50 stands for zero in the data rows.
Each row in the table below has a label, given by one hidden rule.
[53. 36. 41. 59. 50. 64. 42. 32.] f
[24. 50. 40. 38. 71. 57. 63. 38.] d
[51. 54. 68. 58. 62. 36. 44. 66.] e
[46. 62. 63. 52. 69. 58. 48. 36.] e
[25. 32. 52. 45. 59. 49. 83. 49.] d
[47. 66. 54. 75. 61. 56. 39. 59.] e
[55. 36. 48. 55. 36. 53. 62. 44.] e
[42. 40. 36. 49. 52. 52. 62. 19.] e
[44. 52. 46. 46. 53. 29. 74. 41.] d
[72. 53. 53. 66. 45. 40. 50. 66.] d
[42. 70. 47. 47. 76. 33. 38. 34.] e
[66. 60. 76. 67. 30. 36. 59. 48.] d
[31. 41. 46. 61. 66. 44. 45. 40.] f
[52. 69. 65. 62. 56. 13. 49. 43.] e
[52. 35. 53. 65. 34. 55. 65. 39.] d
[53. 35. 65. 49. 59. 48. 53. 54.] e
[55. 51. 43. 33. 56. 46. 55. 41.] d
[49. 42. 22. 49. 56. 61. 65. 49.] e
[41. 35. 60. 41. 60. 27. 53. 66.] d
[42. 48. 62. 44. 52. 67. 45. 58.] e
[53. 29. 43. 41. 35. 54. 46. 48.] f
[52. 59. 62. 50. 47. 33. 76. 32.] d
[45. 64. 45. 58. 50. 71. 17. 42.] f
[53. 32. 35. 74. 33. 39. 42. 34.] d
[64. 43.  7. 59. 47. 61. 45. 53.] f
[62. 53. 47. 43. 44. 42. 58. 46.] e
[52. 54. 64. 50. 33. 54. 52. 49.] e
[67. 60. 45. 64. 42. 38. 55. 50.] d
[48. 73. 63. 46. 57. 19. 50. 43.] d
[45. 25. 37. 38. 63. 53. 71. 38.] d
[62. 57. 72. 56. 47. 52. 59. 56.] e
[41. 69. 31. 60. 62. 69. 39. 64.] f
[52. 36. 64. 53. 56. 53. 45. 59.] e
[61. 58. 36. 49. 48. 78. 34. 69.] f
[46. 49. 72. 55. 49. 69. 27. 52.] f
[32. 48. 43. 65. 69. 66. 57. 61.] f
[53. 48. 48. 59. 33. 60. 61. 37.] d
[60. 60. 70. 49. 55. 43. 24. 64.] f
[41. 52. 52. 87. 49. 44. 66. 60.] d
[40. 60. 55. 20. 60. 54. 50. 28.] d
[62. 66. 47. 26. 59. 47. 40. 48.] d
[56. 58. 56. 40. 41. 42. 69. 31.] d
[58. 59. 60. 49. 61. 37. 42. 68.] e
[36. 25. 39. 36. 63. 48. 78. 37.] d
[48. 40. 69. 66. 53. 53. 55. 68.] e
[52. 60. 39. 56. 56. 84. 38. 62.] f
[46. 37. 70. 63. 50. 55. 54. 65.] e
[34. 53. 71. 72. 44. 69. 53. 46.] d
[69. 59. 41. 34. 49. 60. 52. 72.] e
[41. 62. 65. 57. 50. 70. 44. 60.] e
[26. 44. 51. 37. 58. 56. 82. 46.] d
[70. 51. 59. 34. 46. 51. 59. 47.] d
[44. 52. 38. 47. 44. 48. 51. 46.] f
[51. 60. 53. 46. 57. 65. 34. 29.] f
[52. 70. 29. 73. 50. 27. 32. 59.] e
[36. 40. 74. 59. 43. 53. 60. 73.] d
[44. 57. 56. 22. 61. 37. 52. 58.] d
[43. 33. 65. 51. 55. 60. 48. 57.] e
[57. 63. 56. 54. 46. 47. 33. 25.] f
[59. 71. 61. 61. 49. 13. 51. 38.] e
[51. 70. 34. 60. 57. 32. 27. 61.] f
[62. 38. 65. 42. 41. 39. 67. 63.] d
[35. 28. 72. 63. 42. 51. 65. 72.] d
[42. 63. 55. 40. 73. 65. 44. 43.] d
[79. 40. 68. 39. 31. 51. 45. 69.] e
[51. 51. 37. 54. 47. 64. 52. 71.] e
[59. 64. 34. 48. 66. 74. 23. 58.] f
[61. 49. 39. 45. 29. 66. 46. 31.] e
[40. 53. 38. 59. 45. 63. 58. 61.] e
[49. 19. 43. 49. 42. 56. 45. 43.] f
[55. 67. 37. 43. 51. 35. 38. 50.] f
[67. 67. 57. 58. 45. 19. 42. 36.] e
[31. 23. 69. 56. 48. 48. 68. 73.] e
[44. 54. 65. 49. 48. 72. 42. 65.] f
[43. 59. 61. 50. 49. 73. 20. 52.] f
[48. 64. 54. 36. 66. 33. 59. 47.] d
[55. 16. 46. 54. 40. 44. 65. 49.] e
[54. 51. 48. 69. 45. 46. 44. 67.] d
[72. 36. 44. 57. 26. 42. 40. 33.] e
[32. 19. 72. 61. 50. 46. 67. 78.] d
[71. 54. 42. 50. 47. 60. 61. 68.] e
Which label does each new row get?
[60. 63. 38. 47. 63. 84. 30. 66.] ~ f
[42. 68. 30. 61. 60. 69. 41. 64.] ~ f
[47. 37. 70. 65. 51. 53. 55. 69.] ~ e
[42. 27. 48. 32. 51. 46. 57. 49.] ~ d
[43. 54. 59. 54. 45. 42. 39. 53.] ~ e
[66. 42. 30. 31. 55. 57. 52. 21.] ~ e
[65. 71. 41. 55. 53. 29. 31. 64.] ~ f
[33. 51. 55. 80. 47. 24. 63. 37.] ~ d
[46. 53. 55. 55. 64. 72. 21. 44.] ~ f
[41. 30. 42. 52. 43. 60. 51. 35.] ~ f
[43. 73. 40. 60. 59. 44. 58. 61.] ~ e
[47. 65. 49. 30. 71. 28. 34. 44.] ~ d
[39. 23. 34. 37. 56. 50. 84. 25.] ~ d
[59. 44. 49. 60. 49. 61. 55. 37.] ~ e
[70. 55. 65. 35. 51. 47. 57. 55.] ~ d
[44. 56. 56. 42. 44. 39. 34. 57.] ~ f
[60. 52. 35. 21. 47. 51. 57. 47.] ~ d
[44. 51. 36. 46. 45. 48. 50. 48.] ~ f
[25. 34. 50. 60. 46. 47. 60. 67.] ~ e
[38. 76. 53. 24. 69. 52. 41. 60.] ~ d
[27. 34. 62. 55. 46. 59. 53. 61.] ~ e
[39. 55. 41. 40. 51. 34. 30. 54.] ~ f
[52. 24. 49. 59. 41. 51. 61. 50.] ~ e
[47. 54. 62. 51. 44. 42. 26. 65.] ~ f
[50. 65. 46. 41. 56. 68. 42. 37.] ~ e
[64. 70. 30. 42. 51. 81. 27. 71.] ~ f
[37. 33. 68. 62. 41. 53. 65. 66.] ~ d
